Named moves come first, each a turn or a mirror and shown by rows before and after it. Which of them, in which order, take the first row of each pair that follows to the second? Write the first one first, as in the answered first pair.
M:
[-27  -4 -14  -1  -9   2 -15   8  15  -3  -5   7  -7] |-> [ -4   3  14  -7  -3  -2  -9 -10  28  -1  20   6  -6]
[ -3   4   0 -12 -18   0  14  -6   1   8   6   1  -2] |-> [ -8   2  -6 -11 -19   1  13  -2  -3   7   0   0  -2]
[ -9  11  14 -16  -6  15 -38  23 -33   7  -1 -16  10] |-> [  4  14  31 -20  -3  12 -34  13 -27   7  13 -17  10]
D:
[ 21   9   5   3  -4  13  19 -27  35  -1  21  10   0] |-> [ 18   8   4   5  -4  13  23 -26  35   0  19  11   1]
[-6  9 14 24  3 15 44  5 32 -9  6  9 19] |-> [  2  17  16 -19   9  -1   2 -22  30 -19  38 -17  11]
[ 23 -22   5  19   4   0   2  11   3  24 -25  11  -6] |-> [ 30 -17   7 -14   8 -13 -28  -8   1  17  -1  -9 -12]
[  3  -1 -25 -24  -1  -8  21 -20  11  -7  17  -2   2] |-> [  0  -5 -25  -4  -3  -2  39  -8  11  -3   3   9   6]
B:
[-14  -1 -26 -18  -5   3  31  -8  -1  -2  11  -6 -26] |-> [-28   0 -30 -22  -6   4  20  -4  -3 -10  11 -11 -14]
[  7   9  22 -11  11 -10  -9  -8  13  -7  17  -6  10] |-> [  9   8  21 -11  12 -10  -9  -9  15  -6  16  -6  10]
[-6  8 18  4  3  2  7 -4  6 -5 11 -5 18] |-> [-6  5 14  5  4 -1  0 -5 12 -7  7 -4 23]
Pairs:
Each pair is two moves apart.
[  5   0  17  -1   2   1  -5   6 -44   9  15 -14  -3] |-> [-14  -7   1   2   1  -2 -29  13 -36   1  -2 -13  12] | M, B
[-19   4 -15 -14  -5   0 -24  -4 -13  -7  -7 -11  -8] |-> [ -4   3   8  24  -4  13  22   7  -1   5 -16  14   1] | M, D
[ 14  -4   3  -2  18  -3 -15   0  11  -7  -2  -1   4] |-> [20  3 10 -4 16  2  2  1 -4 -3  9 -4 -4] | B, B
[-5  3  0 -1  1  3 13  3  3  2 11 -9  1] |-> [-13  -1  -8   1   0   1   5   7   4   0   2  -8   6] | M, B
[-28  -5 -13  -2  -4  -2   2  -7 -10 -20   8  -9  12] |-> [ -9   0  11   0   0  -3  14 -18   2 -17  25  -5  14] | D, M
[  7  10   8   4   9 -11 -18  -6  -7 -13  11   4  27] |-> [ -6   5  -8  12   4  -7 -18   6 -14 -14  -6   8  27] | M, D
[-14  -5 -26   3 -13   0   4 -16  29  -9  -9   5 -10] |-> [  4   4  -3  -3 -10   2  22 -25  24  -5  16   2 -17] | M, B
[ -4   9   9 -13  -1   9  22   6 -26  -4  23 -11 -18] |-> [ -9   7   5  -4  -3  11  30  14 -27  -3  12  -5 -16] | D, M
[-11  -8 -29 -24  -5   3   9  -4 -20  -8  -4  -1 -19] |-> [-17 -10 -33 -16  -7   5   8   2 -17  -9 -14   3 -11] | D, B
[ -9   3  -8   0  -6  -7   3   4 -16   1   0  -2 -11] |-> [  4   7   9  -4   0 -12  -1  -9  -2   0  15  -2  -5] | B, M
[-14  -3 -33  -1 -11   6  17  13 -19   6 -13  -3 -21] |-> [ -3  16   7 -23  -4   8  14  -6 -15  -3  33 -17   1] | M, B
[-18   3  -4   5  -1  10  18   4  -5  -3  -3   9  -8] |-> [-20   6  -7 -14   2   2  -8  -6  -3 -10   8  -3  -5] | B, D
[  6  -8 -30 -15   3 -11  -4 -15   2  -6 -10  -5 -37] |-> [ 13 -10 -18  12   3  -1  28  -4  10   2 -21  13 -30] | M, D
[-16   9  -4  -4  -2   3   3   0  -3  -3   5  -4   3] |-> [-6  7  4 -2  2 -3 -3 -8 12 -2  8  0  6] | B, M
[10 -9 16 23  6 -4 12  1 22  0 -7 19 17] |-> [  9  -9   9  25   3   1  26   9   7   5 -12  19   5] | M, B
[-31   0 -23 -13  -6  -4 -24 -21  14  -6 -10   1   1] |-> [-18   0  -1  23  -6   9  19 -11  25   4 -18  24   9] | M, D
[  2  -6  -7  16   1   1  10  11  -6   9 -17  12 -11] |-> [ 21   3  14  -3   7  -6   0 -10   2   6  11   3 -13] | M, D
[ -5   8  14   1   1   5  11 -15   9  -3   6 -10  13] |-> [-19   5  -5  -8  -1   3  -4  -8   1  -6  -2 -17  11] | M, D
[  9   0   1  22   0   3  20   3  15  10 -13  16  -3] |-> [-11  -1 -28  -9  -2  -7 -20  -1   1  -1 -14  -5 -11] | D, M
[  5   9  -3  -7  -3  -2 -14   8 -37   0  14 -11 -16] |-> [-11   0 -12  19  -5   4  -8  24 -28  -1 -13   5   2] | B, D
[ -3  -7  -7  26  15  -1  17  16  16  17 -17  20 -11] |-> [  5   4   8  18  15   5  37  14   1  18   4  14 -16] | B, M
[-18  -1 -20 -11   4   9 -10  12 -14 -12  -9 -12  -9] |-> [ 14   8  19 -14  11   5   4  -9   4  -8  22  -9  -7] | D, M
[  7 -14   0   6  -1  -5   8   2  13  -8  -7  -8   5] |-> [  2 -15  -7  -1  -4  -7   0   2   9 -11  -7 -12   3] | D, M
[ -7  -3  -3   6  -8   5  11  13   1  -5 -30  22  -2] |-> [ 7 11 27 -7 -5  8 23  0 -2 -8  6 13  4] | M, B
[ 22   2   1   2  -6   1  16 -12  26   8  -3  17 -35] |-> [  2   7 -14  -1 -14  11  29   6  -5   6  -7  11 -39] | M, B
[ -6 -12 -11   9  -7   1  37   4  26  -3 -18  14  -6] |-> [-20   1  -7  -3 -11  11  46  12   1  -9  -2   2   1] | B, B
[-19  -2 -30  -6  -9   8   5  12 -30   6 -18  -8 -21] |-> [ 19   6  19  12  -1  12  42  -3  -8  16   6   8 -15] | M, D
[  8  12  10 -13  -2  -4  -4 -23   3  -8  27  -7   1] |-> [-5  4  4 24 -8 10 24  2  6 -3 -5 14 14] | B, D
[ 16   0  21  -1  17 -12   8  -1 -16  17  20  10  -9] |-> [-15  -9 -13   5   9  -8  -3  20 -29  14 -11  10  -6] | M, B
[-31   7 -35  -6  -9   1  14  -3  24  -7  -2   2  -1] |-> [-11  13 -14 -19  -3  -4   9 -21  33  -8  22  -4  -2] | D, M
[-9 12 23 -6  5  5 11  2 -7 -6 20 -6 27] |-> [ -3  -5  12   7   9  -8 -13  -6  27  -5  -2   7  30] | B, B
[  3   4  -4 -15  -5  10  14  12 -19  -9   2  -3  -7] |-> [  9   8  11 -22   0   5   1   0  -4 -13  16  -4   7] | B, M
[-18  14  -4 -20 -13   0  15 -17  21 -19  25  -8  -1] |-> [-34   8 -24  -7 -18   5  20   1  13 -19   2  -2   0] | M, D
[  1   1  13   7   5   2 -17  15 -13   2   0   0  18] |-> [ 15  -6  14  14   8  -4 -13   9  -1   8  -6   7   8] | B, B
[ 2 -3 15 15 -2 17 13  9 -4  6  3  6 26] |-> [-1 -6 11 17 -2 14  3  8  5  5 -4  8 30] | B, B
[ 10   5  40   0   0   2 -20   6  -8  -6   7   1  20] |-> [-11  -1  14  -4  -4   3 -34  17 -20 -10 -10  -3  18] | M, D
[18 -5 12 14  5 -2  8 -2 12  8 -6 14 -1] |-> [ -5   0  -4  11  -2   8  16  16 -15   7 -12   6  -3] | B, M
[ -5  -1 -11   2  -2   6  -6  13 -18   5  -7 -10   4] |-> [  6   5  10  -6   2   3  -9   0  -8   1  12 -14  14] | M, B
[ 6 -2 26 20 -5 13  3 12 -7  4 -9  5 22] |-> [-12  -4   1  -2  -8   6 -28  13 -19  -4 -13 -10  15] | D, M
